Each path below is one point turned by a fixed rotation once a step. After each direction that follows a path, write how fast that rotation turns it, in degrees a step (0 if it stays still).
Each turn is a multiple of 5 degrees from 10 to 175, or 0.
Each row of a path follows its step; steps can be skipped.
Path 1:
step 0: [-23   1   6   8  28   7   7 -13   0   0  17  25  -4  -2 -28  14   8  10
  -3 -28 -17  23   0  -1  25  10  17  -3  21   5  11  16   9  15]
step 1: [ -6 -21   1  16   2  12   0  22  19   3  24   9   8  19  -5  28 -17  -6
 -22   6  16   3  -7 -27  13  22 -20 -13  11 -11 -14  -1 -20   6]
step 3: [  0   0  19  24  -4   7 -20 -15   1  -8 -11  -6 -21 -18  15  15   3   7
  38 -20  20  10 -25  26  -2  -3 -10  -8  11  -5  -1  21  -8   7]
step 4: [ -5   6   5  -5 -12  -3 -31 -15  22 -11  -9 -10   7   7  -1 -11 -19  42
  -1   5  18  11 -10 -14  -1  20   6 -17 -13   8  18 -11   4  26]
step 6: [  7   2   1  -4   9   1  -6 -29  -6   8 -11  13 -35  -2 -26   5   9   4
 -28   9  -3  -3  10  24   2 -15 -28 -22  -7 -25 -19   1   7   5]
step 8: [ -6 -17 -15 -19  -8  20   4   2  10   5 -18   4  12   7  21  11 -23  -7
   7  12  28  20  34   9 -27  -5   4  23  -5 -11 -14   0  -5  -1]
step 9: [ -8 -11  12 -34 -23 -22 -18   0  -3   3  -2  -3  -3  -9   3  10 -10  18
   0 -11 -16  -2  -2  36  -4 -24   7  18  21  -7  -1 -22   0 -20]
step 12: [-36   9 -15  15   6   4   0   3 -15  11  13  29  13  -6 -28  12  -2  -1
  -7  15   3 -10  -6  -7  -1 -26   5   7  38  -2 -17   7  -9 -11]
step 13: [  7  -6   5   2 -13 -25 -14   2  -1  14  14   5  -3 -12   2   5  -9 -40
 -11  40  17 -13  -9   8  31  15  -3   1   3   5 -17  -7 -15   8]
step 14: [ -4   6 -17   5 -29  22   7   4   1  -1  -4 -22   5 -16   5  -4   0 -34
  36  -8   5 -11 -21   4   9 -10  22  13 -13  -4   1 -12  10  25]
Directions:
[ 6  8  3 -6 -7  7  4  3 -6  0  2 -5  2  4 -8 -2 -2 -9  2 -3  7  8  1 -5
 -7  6  2  7 -8  1 -3  0  5 -4] : 120
[ -7   4  -8 -14   5  -7  -1  -2   3 -12  -2   5   3   0   2   4   2  -9
   1   2  -1  -5  -1   4  -9   4  -2  -2   0  -1   0   0   3  -7] : 25
[-1  6 -2 -4 -2  9  0 -6  1 -1 -5  6 12 -3  4  4 -1  0  5 -6 -4  3  3 -3
  8  1 -7 -1 -4  3  9  8  1 10] : 100
[ -5   8  -4   5   5   0   8   4  -2  -4   4   2  -3   4  -2   2  -1  -3
 -17   1  -4   8   0  -3   5  -8  -4  -7  -3   4  -7   5   1   1] : 65
[ -5  -1  -5   7  -1   8  -2 -11   8  -5  -3   0  -1   7  -4  -5   5  -1
  -6   6   7  -2   2  -1   2  -6   4   9  -2  -8   7   0   3  -3] : 170
[  5  -1  -2   1  -1   2   1  -4   6   2   8   8  10 -10   0  -3  11   7
  -2   5  -2   5  -8  -2  -5  -2   1   3  -4   9  -5  -4   2  -5] : 140
[-3  4 -6  0  5 -3  5  4  4  2 -2  3 -4  2  1 -4  5  6  6 -5 12  3  1  1
 -6  1 12 -5  2  5  0 11  4  8] : 95
Path 2:
step 0: [ -4  10  -2   5 -33  -7   8   5  21  13 -17  10   9  -8 -14   6  -7  -3
  15   0  14  -7  16  21  14 -14  20  10   2  23  -1  24  21  -1]
step 1: [-13  10 -25   2  -5   3  11 -18  14   7 -16  -6  -8   7  -5  -3  14  -8
  -2  17  -6   1  -1  36   2  18  11   6  21  27  19  14  16   1]
step 3: [ -7 -20 -21  -7   5  -9  -3 -17 -19  21 -10   3   9   0 -21 -19  13 -24
   2  -3  -3   5  -2  11  -3  25 -19 -20  12   5  15  17  17   7]
step 6: [  0  -4  15   4 -16  -3   2  14 -10  14 -17 -22  -1  34  -6   7  15  -6
   8 -11  15 -25   7 -35 -22   8   0   3  10   6   0 -11   7  -9]
step 7: [  6  -9  -4  11 -31   9   0  21   7   6 -13   8  20  20 -15   8 -14   9
   7 -25 -21  -1  11 -27   3  14   1  -7  19  13   2   5  13  -5]
step 8: [ -2   0  -7  25 -22   0  15  -9  19   9   2 -15  12  26 -15   7  17  20
  -6 -15   5  -1  -2 -14   5  -3   8  26   5  27  12  -8   9 -16]
step 9: [ -7  -2 -19   7 -22  -9   9 -10   7   3   8  -1  -6  32  -5 -11 -13  26
  10   2 -32   0   7   1  14 -24  10  -2  24  17  -2   7   9   1]
step 11: [ -2 -26 -16  -4   6   1  11   9  -2  25  24  -4   7  17 -15 -11  -8  -9
   1  -2 -10  -3  -9  18   8 -28 -10 -13  19  13 -14  25 -15   0]
step 14: [ 12 -12  32  30   5   6  -8   9  -6  -4   2 -23  14 -13  10   4   5 -17
  14   0  -5   0  18 -15  -6  12   1 -16  21  19  -7  16  11   0]
step 16: [  3   0  15  32   1  -1  -1  -6   9 -12 -19  16  17   6   6  -3   5  20
   5  13   1   4  35   4  -4   5  10  14  33  22   0  12   2  -2]
Directions:
[  2  -1  -3  -9   3   9   6  -1   0   2  -3   5   1  -5   4   2   6   9
   0  -1   8 -13   4   0  -2  -7  -1  -2   9  -4  -6   4   1   4] : 65
[ -1  -8   1  -8   6  -7   0  -1   6  -2   3  -3  -6   2   4   6   3  -5
   2  -6   5   6   2   6   2   0 -10  -8  -1   7   0  -1   1  13] : 40
[ 3  2  0  9 -1 -6  8 -6  8  0 -2  7 -5 -3 -5 -4 -1  9 -3 -8  7  4  7  5
  1 -1 -3 -4 -5 -1  4  4 -7 -7] : 90
[-12   3   0   5   7   4   8   4   9  -7  -2  -1   3   0  -6   5   3   0
  -4   0  -2   1  -9   6   5   2  -5   6   4   1 -11  -4  -1  -2] : 100
[ -1   0   1   8   2  -1 -11  -1  10  -6  14   2   4  -6   4  -1   0  -3
   6   2   3  -6  -1   5  -5  -3   5  -3   5   2  -1   2  -7   0] : 20
[  7   1  -7  -1  -1  -1   3 -10   0  -4   3  -2   5  -6   1   4  10  -6
   0 -11  -1   1  -8   1  -4   7   4   3  -1  -6   5   2   8  -2] : 155
